In the rows, 128 means zero.
Each path is a new rotation, seen through one point. The rows after it are directions, each followed by how far the rotation turns it, in deg/step (0 if it stays put).
Each turn is a multiple of 5 degrees from 10 to 175, or 0.
Each row of a path follows its step; steps can be skipped.
Rotation 1:
step 0: [128 120 123 124 130 134 137 130 137 128 137 130 134 123 134 130 122 136
 131 124 130 130 126 125 137 114 125 119 130 130 125 125 133 128 125 130
 137 137 123 123 135 133 119]
step 3: [125 128 130 122 133 127 130 129 141 126 132 135 144 121 123 124 118 136
 133 123 131 125 121 128 112 122 130 122 127 129 118 129 131 132 127 131
 131 129 127 127 134 131 132]
step 4: [128 129 121 119 133 135 134 131 127 127 131 126 125 119 130 125 126 130
 139 140 127 131 119 118 144 120 126 130 124 126 118 131 122 129 136 131
 125 125 128 127 127 133 122]
step 5: [135 129 137 130 127 131 124 127 123 126 136 129 126 128 131 120 113 142
 123 132 124 129 119 128 122 120 130 122 128 127 121 128 138 130 126 126
 135 132 128 119 127 123 132]
step 6: [125 126 117 135 135 127 135 137 126 129 139 127 136 120 122 122 129 135
 142 126 131 126 129 125 130 122 134 127 121 140 117 127 128 130 130 126
 126 121 131 130 133 132 130]
step 7: [123 135 129 124 128 132 127 125 137 125 125 133 127 120 129 122 115 130
 131 135 131 128 119 125 122 117 123 138 128 126 119 124 127 123 133 122
 129 135 125 116 121 129 122]
step 8: [133 126 121 130 130 133 133 131 124 122 136 130 130 129 128 121 123 142
 134 132 131 128 124 124 131 125 127 116 118 127 121 131 138 130 127 143
 127 132 135 130 130 124 119]
step 9: [128 132 125 129 133 129 127 133 128 131 123 116 136 119 136 127 119 132
 133 133 126 126 127 123 129 115 137 127 130 135 119 125 131 126 133 119
 143 129 123 126 131 130 130]
step 10: [129 128 123 134 128 136 122 128 131 127 140 140 123 120 126 125 126 133
 128 132 137 126 115 127 126 130 126 129 120 134 116 125 129 118 130 129
 127 125 139 124 125 134 127]
step 11: [125 129 126 129 134 131 143 133 131 120 121 131 133 123 121 123 116 131
 132 131 125 126 128 117 125 119 134 128 123 124 122 136 135 126 123 131
 133 139 126 128 128 124 131]
step 13: [134 126 133 126 134 130 130 135 123 131 128 127 119 120 125 127 126 133
 128 134 125 124 117 116 127 114 137 123 122 129 118 120 127 126 123 129
 130 130 135 126 118 130 130]
Directions:
[126 130 129 127 128 131 127 129 128 127 130 131 124 126 129 127 128 126
 130 131 129 129 128 126 129 130 128 130 129 125 129 127 129 128 127 130
 127 130 128 130 128 125 129] -> 115
[128 128 127 128 126 127 126 127 129 126 127 129 128 129 129 126 130 129
 130 129 126 128 128 128 127 129 128 127 127 127 127 128 130 127 125 128
 125 123 132 130 130 130 128] -> 160
Rotation 2:
step 2: [126 133 120 127 126 125 129 130 131 124 121 137 130 135 126 124 125 120
 132 128 129 139 121 116 138 131 134 124 120 127 125 136 129 123 125 124
 128 125 127 130 130 130 125]
step 3: [125 125 129 126 126 125 130 130 126 131 124 133 120 129 132 127 126 129
 127 133 124 134 123 127 139 128 129 126 119 132 128 142 130 120 132 127
 126 137 139 122 135 131 120]
step 4: [131 127 119 119 127 124 133 134 125 119 123 142 122 125 127 128 137 129
 134 130 122 131 126 129 135 132 132 135 122 124 129 131 139 127 129 130
 124 132 129 124 134 127 129]
step 5: [123 129 124 122 118 134 133 124 136 120 122 136 122 132 136 124 126 121
 135 130 127 131 125 127 135 133 137 129 118 121 127 134 125 125 126 129
 125 125 127 124 130 127 123]
step 6: [120 124 126 126 127 120 139 129 129 126 126 132 127 138 141 127 127 125
 130 131 123 130 125 131 135 126 132 129 126 132 128 134 134 130 139 127
 127 132 130 119 136 126 121]
step 7: [125 130 121 128 124 128 132 134 127 121 123 143 123 127 124 126 125 124
 129 125 124 125 132 136 135 125 133 131 123 126 130 131 142 125 137 126
 131 126 128 121 125 119 127]
step 8: [120 131 114 126 122 128 125 132 135 122 132 133 122 132 139 120 127 126
 129 127 126 123 125 131 133 133 136 128 127 126 127 133 126 121 133 137
 129 124 134 123 124 126 125]
step 9: [122 127 120 126 123 125 130 129 130 125 132 133 134 126 139 123 124 126
 121 134 123 129 120 134 128 127 131 132 126 127 133 135 135 136 135 131
 130 135 125 124 125 126 114]
step 10: [130 136 120 128 125 131 129 134 128 123 131 130 136 128 131 122 119 124
 130 122 116 127 134 127 133 134 131 133 121 128 127 133 140 129 133 124
 127 128 127 123 122 120 125]
step 11: [121 135 121 132 125 128 128 134 140 129 131 128 131 125 128 122 130 122
 121 127 121 129 126 122 139 131 137 120 124 131 128 131 130 124 136 135
 124 128 134 126 122 129 120]
step 12: [131 135 120 130 122 123 132 125 130 120 132 126 131 125 127 131 125 128
 124 133 122 128 117 127 131 130 126 134 119 136 134 134 135 126 136 137
 129 138 133 126 127 128 121]
Directions:
[126 127 127 128 128 127 128 128 130 130 129 125 125 129 129 128 130 128
 128 129 127 126 128 128 132 126 125 129 129 128 128 128 127 132 129 127
 129 130 131 129 129 130 125] -> 130
Rotation 3:
step 2: [120 133 123 128 129 121 127 129 116 125 126 133 123 127 125 134 124 132
 131 122 124 130 129 136 121 119 122 128 129 126 123 130 125 116 131 129
 131 118 120 131 135 129 123]
step 3: [129 119 122 128 139 128 125 141 118 131 123 134 126 124 126 136 122 125
 127 126 122 129 126 124 128 134 132 130 133 124 122 126 119 120 135 129
 133 122 125 129 128 128 129]
step 4: [133 117 130 126 133 135 119 131 122 125 131 131 129 131 118 127 122 123
 123 124 129 138 127 126 133 135 128 131 126 126 138 118 124 124 125 127
 132 125 122 131 125 129 121]
step 5: [134 120 126 123 131 122 117 125 121 122 126 120 136 131 126 123 129 126
 129 124 131 132 131 143 126 124 133 138 129 128 128 124 129 131 125 127
 133 125 123 126 127 126 120]
step 7: [130 130 126 129 124 122 123 128 121 126 123 128 131 120 125 131 124 135
 122 125 128 134 132 118 128 125 113 128 127 129 132 117 130 127 123 132
 132 128 139 129 135 125 122]
step 8: [127 125 124 126 132 122 121 127 115 126 128 117 126 118 130 138 128 125
 128 126 125 128 128 122 116 123 131 124 124 121 130 128 133 124 126 130
 128 132 135 131 129 126 121]
step 9: [127 124 131 124 138 129 117 127 126 125 126 131 125 120 126 132 119 125
 130 122 133 132 134 125 122 131 131 123 117 129 124 139 129 121 127 131
 127 128 131 135 119 126 133]
step 10: [119 120 133 127 126 124 122 121 125 117 122 135 130 124 120 134 122 123
 127 127 130 138 129 134 126 132 121 127 124 139 123 128 123 129 130 122
 127 126 128 131 126 128 126]
step 11: [132 122 125 128 132 125 126 126 127 122 132 125 136 125 127 133 127 125
 132 133 117 135 125 133 117 125 125 132 131 136 120 125 119 126 131 127
 124 126 127 132 129 139 123]
step 12: [131 128 118 125 141 123 122 133 131 135 130 132 132 127 125 126 126 134
 127 127 128 136 128 128 121 126 116 126 122 126 126 125 122 126 129 134
 125 120 121 128 125 137 126]
step 13: [131 124 125 125 135 122 123 133 117 132 120 135 130 128 128 132 127 127
 125 129 132 126 124 135 125 126 118 122 119 126 134 119 129 125 133 125
 132 129 122 117 131 126 123]
Directions:
[129 127 125 128 130 127 125 129 131 129 128 130 125 128 129 128 127 131
 124 128 129 129 130 126 129 130 130 129 128 129 127 129 127 130 131 129
 127 128 129 126 128 127 132] -> 120
[130 127 131 125 129 130 125 130 129 127 128 126 128 127 128 128 127 127
 125 127 130 126 127 130 129 128 130 125 125 128 130 130 128 129 127 126
 127 130 125 127 127 126 128] -> 80
Rotation 4:
step 0: [134 122 130 120 122 126 129 129 124 130 124 131 139 131 133 125 137 124
 127 123 123 130 130 126 123 130 131 126 131 140 131 132 114 128 132 132
 122 133 121 134 135 129 133]
step 1: [128 133 121 128 120 131 131 133 125 135 116 132 127 133 132 130 130 129
 127 129 118 128 120 133 130 132 124 125 126 134 120 129 118 137 135 132
 129 134 123 127 118 131 128]
step 2: [130 127 129 123 121 129 131 133 121 122 117 123 129 127 123 117 132 137
 125 130 124 128 130 125 134 121 134 134 133 128 122 132 124 135 142 122
 128 134 130 122 130 129 127]
step 3: [116 124 135 134 123 126 131 134 130 130 124 128 135 130 129 121 120 125
 123 134 127 126 124 136 131 132 138 137 124 126 128 125 124 130 135 132
 123 135 137 121 122 127 129]
step 5: [130 126 137 131 127 128 125 126 136 125 126 132 127 128 131 133 126 131
 129 132 126 128 126 138 124 129 131 125 126 138 129 129 124 130 131 121
 119 147 130 141 123 131 129]
step 6: [132 121 126 130 127 126 126 128 129 135 120 127 128 135 138 130 142 129
 135 134 123 126 134 128 134 131 133 126 132 140 123 136 127 128 130 125
 124 137 126 126 131 118 132]
step 7: [126 126 123 132 118 129 130 131 130 127 124 120 132 130 125 133 129 135
 130 136 123 125 121 125 127 135 135 127 119 135 124 121 117 130 134 118
 134 134 120 126 128 124 124]
step 9: [129 126 137 124 122 129 131 128 125 132 125 135 140 131 130 120 122 127
 125 129 117 122 134 132 129 135 128 125 125 127 129 117 115 127 137 132
 123 128 128 131 124 132 128]
step 10: [135 132 128 124 123 123 125 134 133 122 121 139 124 129 129 127 130 128
 126 133 126 125 131 134 127 132 129 127 139 130 123 135 117 137 134 135
 121 133 130 122 129 136 124]
step 11: [124 125 132 125 114 125 124 130 127 126 129 125 126 128 131 117 129 129
 129 123 125 132 128 130 127 126 128 132 125 136 128 135 118 140 132 126
 124 142 132 132 122 122 130]
step 12: [120 130 126 132 126 127 132 134 121 129 118 124 127 130 139 130 128 128
 127 137 129 131 123 135 132 124 131 131 128 138 125 130 123 124 133 132
 130 142 130 117 134 125 134]
Directions:
[129 126 127 127 126 127 127 126 131 129 129 127 126 127 126 128 128 129
 127 129 128 127 130 126 130 129 129 129 129 128 127 130 129 131 129 126
 128 129 129 123 126 124 125] -> 85
Rotation 5:
step 1: [118 128 124 130 140 138 126 135 129 125 123 125 126 132 134 131 132 122
 122 123 120 120 127 134 123 126 119 141 117 129 129 130 120 128 126 129
 128 127 134 136 123 131 118]
step 2: [129 127 120 137 126 125 123 133 140 129 140 132 129 125 124 128 128 135
 130 119 127 140 136 131 122 131 135 132 132 124 141 128 125 131 127 122
 130 129 128 133 114 128 125]
step 3: [131 124 123 131 138 132 130 128 119 124 131 124 130 133 139 138 125 122
 135 118 122 127 139 129 124 128 125 126 130 134 125 134 125 120 123 128
 121 124 136 134 129 117 122]
step 4: [132 124 120 123 121 123 130 125 134 120 140 131 138 130 125 126 137 135
 127 125 135 137 135 135 124 126 122 123 122 127 132 133 124 122 140 125
 127 126 133 129 128 136 125]
step 5: [131 126 136 123 139 130 127 132 129 121 124 126 129 130 132 131 132 128
 142 126 129 127 130 131 124 121 117 140 126 138 130 121 132 116 127 130
 126 128 132 121 118 124 121]
step 6: [123 126 125 129 127 141 126 127 142 125 130 125 129 129 118 126 122 135
 118 122 130 134 135 136 131 126 132 133 122 127 129 123 119 127 141 132
 122 125 136 130 120 130 128]
step 7: [133 127 131 137 141 121 125 125 130 128 122 130 130 123 126 131 129 128
 137 119 127 140 141 129 125 132 129 129 116 133 126 126 130 127 118 134
 127 128 127 127 121 117 125]
step 8: [130 124 119 127 132 136 128 125 132 128 132 117 139 134 127 125 130 126
 124 124 137 127 133 136 129 122 124 125 118 117 128 132 126 132 133 123
 122 118 131 136 134 117 125]
step 9: [135 129 134 128 138 119 130 127 134 114 126 127 135 136 127 129 138 125
 139 122 131 138 124 132 130 133 122 131 124 125 136 129 122 126 118 129
 135 128 127 130 121 136 128]
step 10: [127 124 129 129 127 141 130 133 132 135 129 116 126 138 128 125 128 127
 133 127 136 123 135 137 133 127 125 131 135 119 131 129 125 124 133 131
 127 134 139 132 117 123 118]
step 11: [123 127 132 129 133 121 127 120 133 117 133 135 127 133 122 139 132 121
 128 130 126 139 135 137 125 135 138 126 126 128 127 123 116 127 124 131
 125 134 137 127 125 128 125]
Directions:
[127 127 127 128 126 127 127 127 127 129 125 129 128 127 127 125 128 130
 128 126 129 130 130 127 126 130 125 127 126 128 127 131 129 128 127 130
 131 131 127 129 126 132 127] -> 140
Rotation 6:
step 1: [114 125 137 127 110 139 129 126 122 127 126 123 135 124 127 132 127 132
 136 124 122 125 129 137 133 119 128 134 131 128 130 137 133 133 125 131
 134 131 135 126 122 130 131]
step 2: [126 133 131 133 131 130 125 133 129 126 136 130 128 132 118 130 130 119
 127 117 124 133 127 137 140 117 136 125 120 136 125 128 123 138 127 123
 135 131 131 118 121 134 134]
step 4: [121 128 127 135 138 135 125 122 129 139 132 134 129 131 129 136 122 138
 128 123 125 127 124 133 122 123 116 142 139 129 133 125 127 138 125 137
 126 136 130 133 128 129 129]
step 5: [128 128 134 130 134 137 116 116 127 133 120 131 123 136 118 134 125 125
 130 134 122 129 130 122 135 127 132 133 130 140 128 128 118 137 136 132
 132 129 132 123 132 124 118]
step 6: [126 134 120 129 123 134 119 119 115 134 129 137 129 134 129 125 131 129
 123 129 114 125 125 128 131 140 140 131 128 126 129 126 133 121 136 118
 127 128 129 124 122 119 132]
step 7: [125 131 111 129 121 123 123 116 126 121 127 133 132 126 119 134 135 137
 134 123 126 128 124 130 125 126 124 136 125 134 127 138 132 131 126 128
 122 127 123 128 130 123 143]
step 8: [131 126 128 121 134 121 126 117 142 124 120 136 132 131 127 128 127 128
 125 123 132 133 128 131 132 122 124 131 127 140 128 120 120 122 123 125
 119 128 130 112 129 120 133]
step 9: [132 129 136 133 122 129 126 118 133 121 128 137 132 130 130 125 121 135
 127 125 131 119 124 131 135 138 118 129 128 120 125 121 128 119 131 126
 123 118 144 127 127 122 122]
step 10: [127 135 121 133 125 138 130 122 121 133 133 132 122 135 128 132 127 128
 133 122 135 120 118 133 130 118 125 125 127 121 117 130 117 125 128 134
 119 119 127 133 139 123 130]
step 12: [133 132 118 121 115 134 128 126 130 129 124 129 127 125 128 127 115 135
 125 130 127 132 124 120 118 130 131 129 134 117 138 123 134 121 113 124
 125 124 131 124 124 127 125]
step 13: [137 127 126 121 133 139 129 120 130 128 134 123 131 122 116 130 125 130
 142 126 131 134 134 125 130 118 122 125 130 123 120 133 138 129 116 128
 131 119 129 129 129 121 128]
Directions:
[127 129 126 129 126 129 129 128 132 128 128 129 128 128 128 126 129 130
 129 127 128 131 130 128 130 128 130 128 124 127 130 130 130 129 125 125
 128 129 125 127 126 127 128] -> 70
